(in the rows, 128 means zero)
Named turns come first, each shown by rows before and after it. Which turns, in which order, take the first row of each pair that follows to the second? Write the first one first, as in the answered first pair.
Fud:
[ 92 161 147 107 153 115 118 117 113 102 132 101 150] -> [102 141 123 122 108 121 101  85 141 153 137 111 164]
[108  99 147 123 119 117 108  97 118  94 132 131  87] -> [137  93 134 124 107 130 123 115 149 143 183 124 108]
[137 114 154 140 122 131 147 114  75  99 100 181  97] -> [169 102 126 149  95 148 160 111 114 170 149 180 123]
vufuf:
[145 125  93 122 110 140 130 117 177 215 202 113 161] -> [159  96 105 153  77 145 131  98 182 213 172 137 134]
[131 145  93 110 129  93 136 123 158 149 123 103 136] -> [143 107 114 149  99 103 130 112 159 143  91 124 114]
[107 138 109 114  93 122 104  72 152 184 141 134 144] -> [112 122 128 138  77 141  98  68 152 166 128 152 130]
[162 131 131 135 156 141 134 134 146 160 163 160 149] -> [168 132 124 136 150 132 133 133 147 161 158 157 149]
zukab:
[ 81 147 114 106 140 132  90 117 113 158  95 124 176] -> [118 154  97 111 158 132 127 161 119 167 124 108 184]
[191 105 130 125 111  97 195 122 116 104 106 138  75] -> [147 108 143 123  96  97 162  75 115  97  85 141  64]
[166 106 111 148 104 109 156 136 119  96  90 138 102] -> [134 104 119 141  90 113 131 104 115  98  79 143 106]
norel:
[128  97 114 163  87 133 125 125 133 144  89 151 110] -> [128  98 108 161  86 125 131 120 137 146  92 149 108]
[137 101 135 148 116 154  88 103 121 134  93 153 124] -> [146 104 128 145 120 140 101 118 117 123  77 151 121]
[178  96 107 163 111 133 148 139 147 145 115 136 130] -> [176 103 107 154 102 123 158 127 154 152 126 137 116]
[117 135 161 135 146 162 104 134 127 136 166 136 150] -> [128 132 139 147 155 151 119 173 114 114 125 124 158]
Now pairs of rows:
Between the rows of a pair lie 2 to 3 turns.
[194 114 119 141 142 141 128 180 114 134 144  81 127] -> [141 126 153 109 121 110 108 105  92  79 111 102  71] : norel norel Fud
[ 88 103 105 145 125 141  62 148 116 129  56 124 124] -> [151 104  79 144 131 147 111 188 152 189 135 113 139] : Fud vufuf
[ 49 146 178 139 157 164  73 113  98  99 129 131 152] -> [ 66 177 156 106 195 129 109 149  93  92 155 101 147] : Fud vufuf Fud
[ 81 170  94  61 159  87 117 137 139 115 124  86 144] -> [118 165  98  65 175  97 150 166 145 125 159  87 139] : norel zukab
[155 124  26 128 106  96 140 161 128 123  17  92 166] -> [ 76 121 109 135  91 179  50  54 176 197 129 115 185] : norel norel norel
[162 119  83 130 144 133 157 122 143 162 102 104 146] -> [148 115 107 129 157 127 163 129 115 108  69 106 122] : Fud vufuf
[ 82 122 152 133 120 138  96 108 126 122 102 147 137] -> [127 125 127 140 145 148 127 167 137 149 139 123 167] : Fud norel
[176 153 156 111 147  83 186 104 128  96 204 101  85] -> [132 169 119 109 176 120 119 143 144 154 211  69 178] : norel norel vufuf
[154 114 102 137 151 106 181 199 125 113 149 120 131] -> [112  99 105 135  84  77 135  98 123 104  93 148  95] : Fud norel
[ 48 148 172 134  87 149 105  68 122 117 134 136  72] -> [ 62 180 165 104 127 118 144 112 101  82 148 119  60] : Fud vufuf Fud
[166 108 127 157 172 147 158 196 111 103 165 132 136] -> [170 129 104 120 155 103 177 166 130 130 194 129 111] : vufuf norel
[130  93 170 163  92 204 123  96 136 131 150 163 101] -> [120 154 150  93 168 181 157 161 120 119 205 111 122] : Fud vufuf
[134 112 127 111  84 137 132 120 159 184 153 156 120] -> [111 148 142  67 139 104 158 144 125 125 157 135 100] : Fud norel vufuf
[106 143 106 107 124 108 124  92 134 147 141 118 111] -> [107 117 146 141 117 135 117  88 120 129 129 147 100] : vufuf vufuf
[174  99 112 184 105 182 136 135 146 171 112 138 179] -> [143 134 122 151 149 190 126 157 136 164 153 113 202] : vufuf vufuf
[145 136 132  97 115  85 166 141 109 125 115 123 107] -> [137 126 126 103 103  79 153 121 110 134  94 128 114] : Fud Fud Fud
[195  86 122 178 104 142 168 164 133 143 118 142 124] -> [187  75 120 184  85 140 148 146 133 140  87 151 118] : Fud Fud
[132 105 103 114  47 117  99  56 144 171 116 156 112] -> [174 149 107  68 120 113 173 135 147 168 212 120 106] : Fud norel vufuf
[151  99  70 175 104 151 106 158 137 165  78 124 180] -> [128  77 112 190  88 153  95 117 125 127  52 157 139] : norel vufuf zukab
[114 128 155 139 125 150 117 130 135 131 157 146 148] -> [ 99 151 122 103 127 109 119 122 123 122 122 118 144] : vufuf Fud vufuf
[109 142 179 122 150 141 123 126 110  89 144 134 112] -> [ 97 128 166 134 117 142  95  85 122 114 114 145 122] : Fud Fud Fud
[ 95 123 119 103  87 107 118  61 128 141 136 154 109] -> [ 79 103 153 145 112 166  87 104 112 117 111 157 146] : vufuf norel
[151 134 145 148 115 164 132 132 150 176 188 144 142] -> [144 138 139 141 140 111 152 152 101  74  84 135 105] : norel Fud norel
[128 152 106 109 125  98 152 136 120 115 114 108 115] -> [141 128 118 134  92 134 140 116 143 160 154 135 118] : vufuf Fud norel
[108  87 160 181  81 170 109 148 134 126 150 147 160] -> [117 150 124 111 142 118 162 202 120 105 180  96 162] : Fud vufuf norel
[ 84 152 120  93 100 137 111  67 122 127 148 140 150] -> [107 160 114  89 112 145 125  82 133 149 185 138 153] : Fud Fud Fud
[ 66 141 128 148 131 134  98 159  96  89  78 151 151] -> [ 91 150  80 136 112 133  93 150 141 182 129 138 191] : vufuf Fud
[117 131 173 125 109 140 128  66 138 134 199 163  72] -> [112 159 144  89 123 116 134  80 149 156 219 137  93] : vufuf vufuf
[172 145 135 124 104 106 148 110 114 201 135 154 103] -> [139 177 148  88 161  99 147 150  87 155 132 124 113] : norel Fud vufuf
[123 146 110 110 162 122 143 159 137 121 132 105 160] -> [120 151 116  89 146 115 149 122 145 139 167 117 140] : norel norel
[140 115 113 123 106  91 143 116 130 113  87 130  98] -> [138  95 147 153  93 135 126 104 143 123 115 145  98] : Fud vufuf zukab
[117 128 131 119 156 101 130 147 139 105 141  72 128] -> [107 125 149 127 154 123 109 143 144 120 161  75 139] : norel norel norel
[105  99 200 159 104 174 121  76 116 106 143 164  75] -> [123  97 184 168  97 186 124  78 139 153 168 165  82] : Fud Fud Fud
[112 134 175 159 157 174 103 158 134 128 153 130 152] -> [155 109 110 175 112 149 112 155 156 162  99 142 173] : Fud norel Fud
[102 136 164 116 160 121 134 132 124  70 139 131 115] -> [126 151 119  88 149 106 153 142 149 136 182 104 132] : vufuf Fud Fud
[101 142 166 120 151 118 136 110 104  81 114 133  93] -> [128 134 119 106 125  88 151  95 108  96  95 131  78] : vufuf vufuf vufuf
[142 143 111  92 142 111 159 132 135 145 173 114  99] -> [105 128 136 113 125 105 125  90 114  97  99 136  91] : Fud vufuf
[118 160 126  75 110 102 139  96 118 127 147 108  87] -> [160 121 145 116  85 122 156 102 132 137 154 135  70] : vufuf Fud vufuf
[122 105 178 172 166 137 102 162 125  68  68 154 129] -> [134 151 140 128 199 139 119 203 146 139 167 116 178] : vufuf Fud Fud
[ 97 103 145 112  92 144  79  55 164 163 157 152 110] -> [132 154  97  68 169 111 144 158 152 154 193  99 143] : Fud norel vufuf
[161 107 166 172 135 149 104 193  94 107 118 132 119] -> [183 138 110 117 131  78 146 179 105 122 131 111  90] : vufuf norel vufuf
